[ 49  10  48  71 -18  78  83  66  66] -> (2)
[-30  14 -31 -47 -47 -47 -38 -47   7] -> (72)
[70 65 65 65 70 70 65 63 70] -> (68)
all (72): [-47] -> 3 4 5 7
all (68): [63] -> 7
all (68): [65] -> 1 2 3 6
all (68): [70] -> 0 4 5 8
which: [ 49  10  48  71 -18  78  83  66  66] -> (2)

[ 45 -45  -8  12 -30  40  16 -45  -8 -45] : (4)
[ 47  30  -5  24  16 -30 -51  -1 -22 -46] : (86)
[  2  38   6  -7   8  15 -16  -9  18  25] : (153)
[ 45 -45  -8 -45 -30  40 -30  14 -30  15] : (5)
[  2  38   6  -7   8 -14 -35  -4 -39  18] : (104)
[-20  24 -15   9  30 -85 -59 -19 -32 -12] : (56)
[ 66 -29  34  44  -6  14 -71   0 -50  55] : (129)
all (5): [-30] -> 4 6 8
all (4): [-45] -> 1 7 9

[54 -7 -7 -6 -6  1 54 54 -9] = (123)
[ 23   0  45  30   9 -11  19  -1  -2] = (112)
[ 59  -7  53  -3 -21   1  54  19  -9] = (74)
all (123): [-7] -> 1 2
all (112): [-2] -> 8
all (123): [54] -> 0 6 7
all (112): [-1] -> 7

[-5 -5 -3 -2 -8 -5] : (19)
[-31  -6   2   1  12  -7] : (160)
[ 16  46 -10  -3   3 -15] : (22)
[-33  57  -3   2  11  -3] : (85)
[ 19  78  -5  -2 -11  -9] : (39)
[ 12  -6 -13  -5  26  -5] : (12)
[-46  50  -4   3  17   2] : (98)
all (19): [-5] -> 0 1 5
all (12): [-5] -> 3 5

[-10 -45 -63   8 -20] -> (99)
[-31 -37  45  46 -50] -> (16)
[ 16 -40 -13  -1  -9] -> (45)
[ 76   6  76  52 -31] -> (207)
[  7  31  75  43 -16] -> (109)
[38 38 38 38  3] -> (215)
[-14 -73 -19  13 -22] -> (173)
[-23 -62  -8  18 -31] -> (169)
[-25 -24 -25  10 -25] -> (162)
[-43 -68 -43  46 -64] -> (67)
[30 37 36 13  6] -> (208)
[39 35 35 39 39] -> (30)
all (67): [-64] -> 4
all (30): [39] -> 0 3 4
all (215): [38] -> 0 1 2 3
all (162): [-25] -> 0 2 4
all (207): [76] -> 0 2
all (109): [43] -> 3

[ 8 10 10 11] = (58)
[-19   4  46  -1] = (168)
[ 13 -10 -20   8] = (115)
[-30  -5  28  -4] = (165)
[ 34   7 -78   1] = (31)
[-5 10 22 -3] = (175)
[ 3  4 23  9] = (133)
[-16 -13 -22   2] = (93)
all (175): [-5] -> 0
all (58): [10] -> 1 2

[ 12 -23 -17 -23  20 -16] -> (10)
[-12  77  77  77 -12 -12] -> (152)
[  0 -11 -12 -18   3  -6] -> (75)
[ 54  43  -7 -29  -3 -34] -> (147)
[-74  58  14  15 -97 -13] -> (120)
[ 37   9  26 -21 -20  -6] -> (96)
all (120): [-74] -> 0
all (152): [77] -> 1 2 3
all (152): [-12] -> 0 4 5
all (75): [-6] -> 5

[ 23  14  26   6 -34  13  -7  22 -29   6  -3 -14   6  16 -25] : (216)
[-20  34  12 -30  12  10  -7  -2  35   6 -28 -14  40 -14 -25] : (211)
[ 23 -28   8   9  -4  57  15 -24 -17   6   8 -33  22  -4  -4] : (90)
[ 43  34 -15  -8  12  13 -11 -22 -17 -15 -30  69  17  -5 -56] : (203)
[ 44  32  -5  -8  -8  13  -8 -13 -17 -38 -17  69  17  -8 -58] : (194)
[ 10  17 -18 -12  29  17 -16  10 -80   6   5  11  17  -5  15] : (156)
[  3  -8   6  -8 -27  21 -14  10 -22 -10  -7  -7 -16  -5   7] : (125)
[ 23  14  14  20 -44  13   2  10 -38  14  -4 -14  17  20 -25] : (118)
[ 28 -28  -4  -8  12  11   6  10 -64   0 -21 -14  17   2 -33] : (131)
[ 25 -29  12   9  44  45   0 -23 -17   6   7 -34  17  -3  30] : (17)
[  4 -13  12  32  32  -4  -7  13  -6  49 -39   2  -2  -9  32] : (210)
[-15  33 -29  33  12  12 -29  10  33   6 -27 -29  52 -16 -25] : (83)
all (216): [-29] -> 8
all (118): [20] -> 3 13
all (83): [33] -> 1 3 8
all (210): [32] -> 3 4 14
all (90): [-4] -> 4 13 14
all (194): [-8] -> 3 4 6 13
all (118): [-38] -> 8

[ 66 -65  37  88  57 -43  66]  (51)
[ 64 -66 -67  64 -66 -66  64]  (84)
[ 12  12  37  37 -42 -42 -42]  (9)
all (9): [-42] -> 4 5 6
all (84): [-66] -> 1 4 5
all (51): [-43] -> 5
all (51): [37] -> 2
all (51): [66] -> 0 6
all (51): [-65] -> 1
all (9): [12] -> 0 1

[-31  24  22 -57  -2  59]  (138)
[ 23  23 -41 -20 -41 -41]  (7)
[-14 -10  72  56   1 -22]  (64)
[-21  -3  54 -23 -72  -6]  (81)
[ 22 -21 -38 -18 -67 -41]  (32)
[-13 -10  72  55   0 -28]  (105)
[-21 -21 -38 -21  67  40]  (8)
all (8): [-21] -> 0 1 3
all (7): [23] -> 0 1
all (105): [0] -> 4

[-45  21 -44 -13 -17  -5 -21  25  40  14] = (106)
[ 33  33  33   2 -17  39   6  33  39   2] = (196)
[-39 -46  37  31  38  55  19 -35 -50 -47] = (80)
[-23  81  15  81  10 -19  37  83 -18 -59] = (190)
[ 33  66 -33  24 -17 -61   6 -41  39   2] = (195)
[ 10 -51  35   1  35  35   9  10 -66 -41] = (139)
[-20  45   3  52   3 -25  19  38   1 -28] = (27)
[  5  13  13  68 -13 -85  43  43  81  13] = (157)
[ 24  72 -66  34 -44 -67 -26  62  68  48] = (34)
[ 32  24 -43 -48 -15 -15 -39  25  32  26] = (21)
all (27): [3] -> 2 4
all (196): [2] -> 3 9
all (27): [-20] -> 0
all (139): [35] -> 2 4 5
all (196): [33] -> 0 1 2 7
all (157): [13] -> 1 2 9

[-35 -13  -2  -6 -14] : (49)
[-14  24  83  30 -75] : (136)
[-14 -15 -14  -4  24] : (48)
[-14 -21 -14 -14 -22] : (25)
all (48): [-14] -> 0 2
all (25): [-22] -> 4
all (25): [-14] -> 0 2 3

[-18  87  24  87  34] -> (20)
[54 53 -4 54 54] -> (95)
[25 29 40 40 40] -> (87)
all (87): [40] -> 2 3 4
all (20): [87] -> 1 3
all (95): [54] -> 0 3 4
all (20): [24] -> 2
all (95): [-4] -> 2
all (20): [34] -> 4
all (20): [-18] -> 0

[ 16  11 -29  44   5 -30  -6  15  35 -24  15 -14  -4 -20   0  -6  14  -1
 -15 -30 -26  29 -35  29  -1  29 -33   0 -16   1  29  10  34 -46 -11 -10
  -6  -6   5 -20   6 -45   3 -16  15 -20  43   8  16] = (155)
[-18 -16 -22   4 -26 -21   0  -5 -16 -39   8  24  24 -22   8  -1 -21  -3
 -29  36  -1  -1 -22  -8 -38 -20 -11   9 -23 -31  48  25  11  30 -31  33
 -10  -9  40  15  -8  49 -10  31   2   5  -8 -34 -43] = (73)
[ -7 -13  27 -21 -18 -20  48 -21  27 -67  19   7  -4 -24 -18   0  -8   4
  -9 -25 -24 -27 -11 -21 -10   3  23  16  -1 -18  19  55  32 -39 -34  -1
  23   7  34  35   9  58   2  14  12 -15   7  22 -37] = (159)
[ 16 -29  31   5 -11 -46  42 -29  14 -33  -6  18   1 -45 -11  13  13  22
 -14 -45 -24 -36  -3  -8   5   7  27  -2 -13  -2 -24  20  32 -39 -46 -35
  -2 -10  14  14  15  21  45  -4   2  -5 -45  15 -32] = (59)
[ 20 -48 -10  13  21 -13  17 -32  -7   9 -28  20  10 -47 -15  13  51  27
 -29  -8 -26 -17  14  12  -2 -12  17 -23 -23  18 -32   4  26 -23  -2 -31
 -22   2  -2  29  -2  28  44 -24  -7   5   0  -1 -21] = (23)
[ -8  -3 -31   6 -15 -35 -32  18 -18   6 -21 -32  13 -33  20  13 -18  32
 -31 -32 -32   0 -32 -51 -24  32  -8 -40  16  26  37 -32  34 -15 -27 -32
  42  37  14  17 -22  69 -42 -32   9  -6  24   6  -5] = (172)
[ 23   7  26 -37  17  25  -9  -7  34  -6 -44 -17  35  17 -15  -3  44 -15
 -44  32 -70   1 -35 -21 -44 -21 -12 -15 -13 -36  15  -7   2  12  -7 -13
 -12 -36  19  18  50  30 -46  -7 -25  28  17 -23 -11] = (116)
[ -8  -3 -31   6 -15 -35  -4  18 -18   6 -21  23  13 -33  20  13 -18  32
  27 -32 -23   0 -32 -31 -24   7  16 -44 -21  -7 -33  -1   1 -10 -42  36
  27 -23   7 -23 -43  27  27 -10 -20 -20 -18  16  16] = (89)
[ 20 -48 -10  13  21 -13  27 -32  -7 -12 -28  20  27 -47 -15  13  51  27
 -29 -22 -26 -17  14  12 -35 -12  17 -23 -23  18 -32   4  26 -23 -47 -31
 -22   2  -2  29  -2  28  44 -24  -7   5   0  -1 -21] = (154)
all (59): [-45] -> 13 19 46
all (23): [-32] -> 7 30
all (89): [16] -> 26 47 48
all (154): [27] -> 6 12 17
all (172): [-32] -> 6 11 19 20 22 31 35 43
all (155): [29] -> 21 23 25 30
all (159): [-9] -> 18

[ 12  39 -42  20 -49 -34   9  30  56  30] -> (212)
[-29  34   0  54 -38  12  23  -2   5  10] -> (178)
[-21  25 -15  52 -50  37   6 -23 -32 -11] -> (132)
[-14   2   9  19   0  15   6  -8 -12  -3] -> (144)
[  9   2 -30  27 -52  -3  27 -39  27  36] -> (176)
[-30  27  -7  69 -47  18  20 -29   8  13] -> (117)
[-21  25 -15  52 -50  10  13 -28  17  19] -> (60)
[  9  31 -58  -1 -90 -22 -12 -27  67 -13] -> (142)
[-26 -15  10  19 -11  36   0 -50 -19   3] -> (121)
[-14 -34   2 -41 -30 -14 -14 -30 -20 -30] -> (40)
[-34  25  16  69  -6 -34  32 -34 -13 -14] -> (28)
[-15 -28  10 -24  -9  34 -21 -59 -22   9] -> (184)
all (28): [-34] -> 0 5 7
all (40): [-14] -> 0 5 6
all (176): [27] -> 3 6 8

[ 14 -13  71   7] : (24)
[3 8 8 0] : (78)
[ 3 -4  3  3] : (54)
[ 3 -4  8  5] : (137)
[  0   0 -43   4] : (140)
all (54): [3] -> 0 2 3
all (78): [8] -> 1 2

[ 10  48   6 -10  13 -10  23] -> (13)
[ 13  79  13  13  79 -26  -5] -> (35)
[21 24  4  0  4 23 13] -> (92)
[-14 -80  91  21  88 -27 -19] -> (52)
[  1 -15  12  12  12 -15  15] -> (143)
all (35): [13] -> 0 2 3
all (143): [12] -> 2 3 4

[  5   5   5   3 -17   5   3] : (18)
[  4   3  17  11 -13  -9  -9] : (53)
[ -1  11 -12 -25   6 -22  -4] : (94)
[-55   7   9 -11 -41 -51   9] : (43)
[-19 -12 -36   1  13  35 -40] : (57)
[-23 -34 -27  -1 -26  23   7] : (122)
[-34  -2  68 -37   8 -25 -23] : (130)
[ 36 -11  82  -4  76 -28 -50] : (76)
[-11 -19   2   3  -9  -5  -9] : (62)
all (18): [5] -> 0 1 2 5
all (43): [-41] -> 4

